In the rows, 128 means zero.
Each path below is one point turned by a fixed rotation once a step. After each direction that follows a path, write how fast that rotation turns it, in degrees each step (0 if it stays still).
Each turn is a multiple of 5 degrees from 10 to 175, or 0.
Each row of a path follows its step; steps can be skipped.
path 1
step 0: [129 130 127 120 124 126 126 136 134 112 122 119 129 129 116 125 127 134
 122 136 144 135 129 120 112 136 122 132 138 127 132 114 129 127 118 135
 128 126 126 127 124 129 131 121]
step 1: [126 137 126 128 125 142 119 140 129 135 125 126 139 137 126 132 132 135
 121 123 124 125 124 140 119 129 137 139 126 126 132 129 113 129 118 128
 130 135 124 141 130 128 119 133]
step 2: [128 126 120 112 125 128 134 145 133 127 125 133 135 123 132 132 127 124
 137 129 138 136 127 127 121 126 116 132 141 132 137 120 119 118 135 123
 131 130 124 132 123 136 133 122]
step 3: [121 133 124 123 120 131 137 144 120 132 114 121 139 123 122 124 127 134
 110 126 125 125 136 128 122 116 138 131 125 133 131 128 132 126 128 128
 126 129 127 133 128 120 131 140]
step 4: [129 138 118 132 118 123 133 135 129 113 119 135 128 138 129 125 132 132
 135 117 138 123 124 127 116 129 125 136 128 126 129 123 125 118 136 131
 132 116 121 130 114 133 125 126]
step 5: [122 118 126 118 138 130 126 138 125 130 133 116 145 130 127 129 130 139
 117 128 130 120 130 118 119 123 124 142 114 128 132 124 123 124 129 134
 135 123 132 130 131 122 123 123]
step 6: [131 131 117 119 115 121 124 135 131 135 122 136 130 137 131 121 135 131
 132 135 130 143 127 130 115 139 125 132 125 124 123 116 123 115 127 125
 131 127 130 128 121 117 128 139]
step 7: [123 126 123 112 129 138 129 126 116 126 125 126 131 119 110 127 138 127
 121 126 134 130 136 135 125 125 132 135 122 119 143 127 125 117 130 132
 133 127 131 137 127 136 120 128]
step 8: [121 131 124 128 122 126 127 140 138 125 119 140 136 124 117 135 134 131
 128 127 141 137 115 127 115 125 120 140 129 124 121 130 130 132 118 133
 128 121 131 126 124 125 136 139]
step 9: [122 140 126 122 130 130 131 140 123 124 123 127 134 128 135 122 140 130
 121 122 121 125 124 122 121 126 131 131 124 109 142 127 116 128 129 122
 139 130 138 140 133 132 130 122]
step 10: [125 127 116 130 130 128 143 131 124 127 126 139 133 129 122 141 128 135
 124 136 134 126 123 130 116 130 112 128 128 133 134 114 123 121 136 131
 131 129 125 134 130 119 140 136]
step 11: [122 126 116 116 121 131 132 132 125 121 118 120 121 135 125 108 131 129
 114 132 132 121 128 124 120 121 127 131 131 119 136 128 122 132 118 125
 126 120 127 134 131 119 120 131]
Speeds:
[130 126 128 127 127 127 130 127 124 129 125 128 127 127 128 129 127 129
 126 130 127 131 132 128 127 130 130 123 128 127 130 124 131 127 132 125
 129 130 128 128 129 126 131 130] | 100
